Here are some points, each followed by its number:
vec![-45, 12, 26, -73, 2, -50, 12, -19, -37, 75, -28, -33, 86, 19, -54,
     44, 19, 19, -3, -11, 43, 99, -88, -105] 0
vec![-34, 47, -34, -112, -39, -26, 10, -47, -42, 62, -75, 3, 72, -121, -23,
     26, -88, 34, -18, 27, 89, 127, -9, -42] 1
vec![-11, -25, -28, -4, -49, 19, 21, -16, -2, 13, 18, 41, -19, 127, 32, 3, -17, 23, 7,
     16, -2, -3, 19, 23] 2
vec![25, -3, -34, 3, -32, -17, -8, 14, -11, 24, 39, -1, 8, -47, 13, -34, 19, -8, -24,
     18, -16, -47, -37, 11] 3
vec![-35, -4, 9, -16, 4, -5, 10, 11, -23, 33, -20, -46, 39, -14, -30, 22, -5, 38, -45,
     -19, 36, 44, -12, -12] 4
vec![27, -15, 1, -5, 13, -7, -35, 4, -9, 29, -21, -14, -23, -38, 41, -4, 7, -13, 0,
     -45, 17, -20, -56, 53] 5
vec![-20, 43, -51, 30, -90, -17, -33, 0, 12, 87, 27, -60, 72, 31, -50,
     35, 11, 8, -92, 127, -127, -48, 16, -54] 6
vec![88, 18, 10, 22, -33, 3, -15, -4, 3, -2, 30, 40, 0, 18, 18, -36, 32, -57, -10,
     10, 17, 11, 33, 27] 7
vec![3, 41, -39, 23, -70, -27, 26, 55, -28, -51, 19, 11, 45, 56, -34, 26, 22, 20, -15,
     59, -78, -27, 0, -72] 8
vec![-105, 14, -47, -48, 41, 18, -16, 37, -81, 49, -40, -46, 74, -125, -71,
     31, 20, 14, -38, 25, 83, 127, -110, 6] 9
vec![-19, 6, -23, -73, 46, 60, 50, -57, -40, 45, -16, -59, -58, -41, -125,
     -24, 31, 68, -48, -7, 27, 62, -30, -46] 10
vec![53, -73, 74, -46, 7, 63, -8, -19, 4, 6, -36, 9, -41, 95, 74, -23, -80, -70, -28,
     -16, -16, -23, -8, 65] 11
vec![-88, 2, 39, 71, 115, -1, 60, -65, 86, -27, -6, -25, 0, -48, -27, 17, -7, -8, -16,
     -26, 38, -4, 0, -20] 12
vec![5, -21, 38, 64, -33, -34, -62, 75, -1, -27, 71, -1, -5, -7, 61,
     44, 0, 18, -4, 16, -112, -49, 40, 8] 13
vec![-77, -46, 70, 21, 10, -44, -3, 23, -127, 127, -14, -90, 68, -127, -99,
     64, 0, 18, -88, 5, 30, 94, -127, -115] 14
vec![-31, -1, -8, 66, 68, -14, 11, -19, 19, -52, -1, 21, 8, -26, -14, 19, 15, 8, 22,
     25, 47, -31, -55, -16] 15
vec![-23, 18, -22, -31, -24, 50, -10, 19, 4, -67, -47, 92, -82, -12, 28,
     -29, -39, 0, 62, -21, 3, -117, -22, 46] 16
vec![-3, -5, -8, 31, -23, 43, 30, -90, 6, -22, 11, -9, 9, 21, 2, 22, 15, 44, 42,
     25, 35, -34, 31, 32] 17
vec![23, -31, 29, -26, -11, 27, 14, -10, 36, 13, 37, 13, -14, 57, 30, -9, -2, -21, 57,
     -22, -10, -2, 20, 22] 18
vec![-52, -3, -20, 21, 13, -54, 47, 14, -9, 78, -44, 18, 82, 3, 3, -55, -6, 18, -15,
     22, -37, 72, -12, 41] 19
vec![-5, 36, -37, 32, 15, -16, -101, -5, 21, -48, -13, 106, -18, 44, 37,
     -34, -22, 9, 39, -41, 16, -42, -3, 61] 20
vec![38, 18, -4, 35, 50, -4, -38, -40, 6, -9, -5, -59, 16, -4, -20, -16, -20, -68, 37,
     -50, 19, -15, 47, 43] 21
vec![-5, 15, 42, 24, 31, 14, -16, -18, 8, 14, -37, -34, 9, -25, 21, 35, 10, 8, -22,
     1, 1, 6, -3, -5] 22
vec![-24, -13, -29, -31, -38, -1, 14, 28, -18, -8, 42, -1, 49, 22, 21, -12, -13, -16, 7,
     65, -44, -30, 38, 11] 23
vec![15, 29, -7, 43, 29, -16, 4, -35, 2, -32, -11, 8, -14, 31, 8, 22, 13, -25, 2,
     -13, 14, -18, 23, -46] 24
vec![17, 8, 29, -13, 31, -18, 11, -57, 17, -31, -15, -2, -7, 33, -1, 43, -14, -8, 22,
     -7, 43, 10, -1, 27] 25
vec![-31, -21, -35, -28, 9, 22, 48, -13, 12, 20, -29, 8, 11, -3, -56, 15, 19, 29, -62,
     -21, 44, 64, -27, -50] 26
vec![-13, -6, 26, -15, 13, 0, 26, -18, -34, 26, -7, -10, 25, -62, -8, -4, -7, 27, 13,
     24, 51, 48, -25, 0] 27
vec![-50, -49, 27, -54, 88, 18, 26, -30, -12, -97, 0, 14, -30, 28, 78, -17, -58, 38, 14,
     -32, 64, -70, -2, -43] 28
vec![81, 17, -20, -30, 13, -79, 43, 28, 45, 36, -5, 63, -57, 2, -36, -69, 16, -6, -38,
     -26, -44, -53, 44, 17] 29
vec![33, -41, 26, 0, 42, -19, -32, 45, -5, -1, -5, -7, -22, -32, 4, -51, -3, -38, 4,
     -32, -22, -18, 9, 48] 30
vec![0, -9, -20, -72, 6, -7, -20, 10, -10, -21, 13, 63, -25, -32, 43, 7, -9, -44, 22,
     -46, 29, -35, -6, -10] 31
vec![-21, -33, 29, -33, 73, -42, -14, 54, -127, 51, -45, -123, 127, -106, -127,
     -34, 18, -16, -95, 54, -18, 127, 25, -3] 32
vec![-82, -10, 40, -52, -15, 12, -71, 91, 38, 16, 58, 14, -14, 127, 114,
     37, -46, 57, 16, 22, 29, -101, 25, 63] 33
vec![-38, -36, 8, -29, 36, -11, -39, 39, 2, -25, -42, 14, 2, -8, 28, -30, -43, -23, 48,
     -10, 13, -11, 14, 20] 34
vec![10, -31, 60, -54, 25, -6, -6, -36, 81, 5, 24, 3, -37, -4, 12, 58, 7, 39, 41,
     -28, 43, -44, -43, 13] 35
vec![-64, -41, -39, -43, 1, -50, 3, 42, 43, -12, -34, 21, 38, 82, -47, -25, -30, 33, 39,
     -5, -1, -27, -46, -13] 36
vec![51, 6, 53, -28, 36, 37, -11, 36, -11, -19, -25, 25, -57, -22, -22, -6, 16, -20, -12,
     -37, -49, -6, 23, 18] 37
vec![7, 33, -18, 14, 7, -20, 41, -32, -3, -46, 7, 32, 11, 30, -50, -15, 31, -43, -38,
     -15, -32, 43, 26, -40] 38
vec![64, 5, 29, 6, -36, -21, 21, -33, -1, -35, 48, 14, 21, 29, -17, 3, 10, -58, -46,
     40, -40, 29, 54, -41] 39
vec![-3, -24, 18, -37, -77, 14, -14, 34, -18, -2, -47, 19, -7, 5, -17, -70, -17, -12, -18,
     -66, -71, 16, 34, 35] 40
vec![14, 33, -41, 5, -38, 2, 4, -17, -33, 26, 45, -56, 40, -87, 8, 25, -6, 30, -27,
     45, 19, 86, -48, -14] 41
vec![-28, -6, 7, -2, -6, -43, -33, 11, 31, -1, -49, 16, 34, 7, -15, 6, 25, -7, -18,
     19, -5, 12, -7, 2] 42
vec![-93, -18, -25, -49, 60, -12, 36, -10, 4, -66, 1, -5, -55, 42, -19, -23, -11, 26, 11,
     3, 33, -70, -66, 10] 43
vec![-10, 21, -9, -6, -28, 13, -17, -30, -54, -4, -14, -14, 49, -4, -32, 3, -24, -20, -31,
     -9, 66, 68, -45, 5] 44
vec![37, 3, 28, -2, -17, 7, -11, -35, 38, -15, -52, 10, -12, 3, -17, 15, -2, 2, 25,
     -10, 35, 14, 43, 24] 45
vec![20, -19, -44, -44, -7, 8, 16, -32, 9, -14, 59, -38, -30, 17, 8, 6, -3, 23, 25,
     -4, -42, -35, 27, 10] 46
vec![-16, -5, -6, 3, -8, 24, -32, -23, -26, 28, -12, -4, 26, -33, -10, 27, 5, -7, 9,
     4, 45, 77, -5, 2] 47
vec![32, -2, 31, -37, 14, -26, -22, -16, 35, -20, 30, 6, -14, -52, 41, -70, 5, 35, 18,
     -21, -42, -44, -7, 4] 48
vec![-3, 14, 3, 38, 45, -28, 10, 2, 26, -48, -23, -29, -27, -39, 4, 1, -6, 14, -4,
     10, 39, -28, 24, -28] 49
vec![82, 52, -65, 117, -53, 30, -72, 108, -1, 32, -56, -127, 15, -62, 76,
     24, 48, 28, -53, 7, -103, -31, -13, -56] 50
vec![20, 1, -20, -29, 84, 16, -22, -46, 22, 15, -7, 36, -31, -10, 80, -31, 40, -57, 11,
     7, 25, -58, 40, 31] 51
vec![83, 42, 3, 63, 60, 17, -20, 8, 68, -33, 18, -34, -24, -127, 23,
     -54, 5, -51, -52, -21, -21, 15, 30, 91] 52
vec![20, 11, 13, 76, 31, -59, 21, -4, 92, -100, -20, 7, -10, -43, -75,
     45, 15, 24, -3, 55, 97, -79, -17, 32] 53
vec![43, 23, 29, 127, -48, 11, 21, -17, -68, 31, 5, -4, 10, 17, -19,
     -12, 16, -54, -12, 16, -86, 11, 54, -122] 54
Which three points above are nearest to each new point by angle, seen from the average point of the numbered points? Their numbers follow each, nearest first.
vec![36, 30, -30, -3, -21, -15, 52, -35, -11, 8, 29, 10, 18, -27, -10, -1, -8, 7, 8,
     33, 67, 74, -16, -10] 41 27 1
vec![24, 11, -24, 35, -82, 85, -36, 109, 28, -54, 33, 17, -16, 24, -92, 39, 24, -59, -76,
     -50, -34, -62, -29, 24] 8 37 40
vec![20, -25, 9, 35, -54, -15, -17, 44, -56, 27, -17, 24, 22, 87, -1, -5, 33, -68, 40,
     27, -16, -3, 31, -40] 54 8 7
vec![-41, -47, 30, 37, 24, -23, 41, 20, 39, -44, -35, -10, -71, 37, 18, -16, 22, 3, -17,
     16, 32, -30, -34, 2] 43 49 15
vec![-21, -20, 16, -18, -14, 76, -31, 15, 43, 44, 70, -44, 25, -11, 31, 12, -29, 17, -7,
     -24, 11, -49, -4, 59] 33 18 35
vec![-29, -1, -14, -44, -30, 28, 19, -7, -61, 8, -30, -9, 9, -33, -71, 35, -11, 29, -16,
     8, 14, 51, -62, 5] 9 10 44
vec![43, -6, 0, 43, 39, -14, 39, -8, -6, -7, -28, 8, -44, 21, -1, -57, -2, -18, -37,
     -79, -27, 1, 75, -22] 29 38 24
vec![11, 27, 110, 26, -43, -2, -57, -41, 32, 9, -51, 29, 6, 32, 7, -6, -24, -45, 83,
     3, 35, 33, 29, 11] 45 25 18
vec![-78, 24, 9, -122, -101, 16, 93, -127, -118, 15, 60, -62, 92, -36, -44,
     40, 7, 126, 59, 23, 65, 127, -36, -45] 27 1 0
vec![15, 15, 8, 65, 32, 0, -2, -52, 38, 17, -15, -70, -6, -1, 13, 35, -13, -63, 22,
     -1, -21, 46, -29, 33] 21 22 25
vec![-4, -13, -25, -16, -29, -10, 28, -11, -16, 26, -30, 16, -1, 44, -13, -33, 14, -1, 15,
     16, -14, 7, 29, -8] 2 40 23
vec![-8, -43, 12, 20, -66, 19, 33, -15, 6, 18, -11, 16, -34, 116, -1, 13, -2, -26, 11,
     3, 13, -22, -15, 37] 2 18 11
vec![-20, 21, -6, 38, -10, 59, -85, 127, 29, -36, 2, 12, -39, 65, 3, -18, 28, -6, -1,
     -95, 7, -22, -71, 35] 20 33 16
vec![11, 44, 30, 20, 57, 75, -11, -30, 18, -15, -26, 22, 17, 32, 60, 23, -47, -17, 0,
     -15, 5, -29, -11, 27] 11 51 25
vec![17, 24, 35, 18, -38, -22, 24, -52, 2, -46, -22, 33, -13, 60, -3, 90, -56, -24, 43,
     32, 94, 37, 21, -31] 25 45 24
vec![-16, 10, -65, -15, -56, -31, 4, 14, -69, -1, 86, 1, 14, 45, 81, 69, 15, -6, 50,
     65, -12, -33, 11, 16] 23 2 46
vec![30, -12, 22, -9, -50, -24, 68, 48, 37, 57, -35, 55, -35, 75, -8, -65, -42, -12, -42,
     65, -11, -38, 27, -12] 29 2 11
vec![19, 28, 51, 27, 8, 20, 10, -80, -25, -8, -3, -29, 42, 50, -41, 1, 70, -33, -35,
     -44, 1, -14, 17, -6] 38 24 39
vec![10, 26, -23, 4, 11, 31, 14, -45, 38, 10, 9, -5, 14, 16, 0, -2, -5, -10, 34,
     -28, 9, 32, 19, -3] 18 17 21
vec![-12, -16, -33, 38, -33, 62, -8, 38, -105, 6, 5, -15, 20, -6, 23,
     27, -40, -17, -8, -14, -7, 17, 72, -44] 54 23 50
vec![39, 4, -34, -64, 2, 56, 37, -1, -25, -14, 52, -14, -3, -22, 20, 39, 16, -3, 12,
     -3, 9, -6, -42, 43] 46 31 41
vec![37, 21, 20, -7, 68, 39, 22, 7, 5, -19, -17, 14, -13, -17, 33, 13, 13, -40, 50,
     -13, 19, -17, 30, -8] 51 37 24
vec![20, 55, -16, 33, -7, -6, -4, 56, 9, -25, 30, 57, 11, -85, -25, -85, 45, -20, -33,
     12, -5, -20, 25, -40] 3 52 29
vec![28, 8, 6, 0, -31, 14, 14, -30, -6, 63, 18, -21, 18, -36, -11, 9, -4, 18, -11,
     12, 37, 61, -17, 31] 41 47 27
vec![40, 30, 21, -29, 12, -15, -37, -22, 57, -13, -19, 47, -67, -1, 45, -3, -4, 13, 36,
     -17, 59, -51, 6, -26] 35 31 16
vec![51, 3, 37, 2, 7, 43, 4, -18, -71, -21, 18, 26, 5, 26, 8, -7, -3, 50, -16,
     -45, 2, -9, 68, -18] 37 54 7
vec![-4, -38, -51, -13, 3, -22, 4, 32, 4, 29, -12, 71, -55, -34, 32, -30, 44, -7, -41,
     -57, -85, -47, -19, 22] 29 3 40
vec![62, 38, -21, 127, -19, -16, -24, -16, -21, 65, -55, -60, -17, -4, -37,
     127, 11, -107, 5, 26, -68, 59, 79, -119] 54 24 50
vec![7, 12, -41, 48, -4, -8, -30, 44, 42, -17, 19, 4, -10, -72, 9, -44, 22, -7, -22,
     -54, -84, -40, 45, 31] 52 13 30
vec![-20, 1, -21, -31, -49, -38, -36, 48, -23, -19, 21, 34, 63, 23, 51, -10, -9, 89, 16,
     76, -59, -60, -66, -31] 8 23 13
vec![-5, 44, 4, 46, -13, -34, 29, 3, -50, 87, -50, -44, -9, -37, 34, 45, -5, -41, -8,
     0, 98, 53, 47, 35] 47 27 1
vec![40, -24, 18, 22, -54, 91, 18, -14, -16, -3, 26, -60, -22, 42, 38, -47, 54, -3, 40,
     -2, 89, -17, 33, -25] 17 18 7
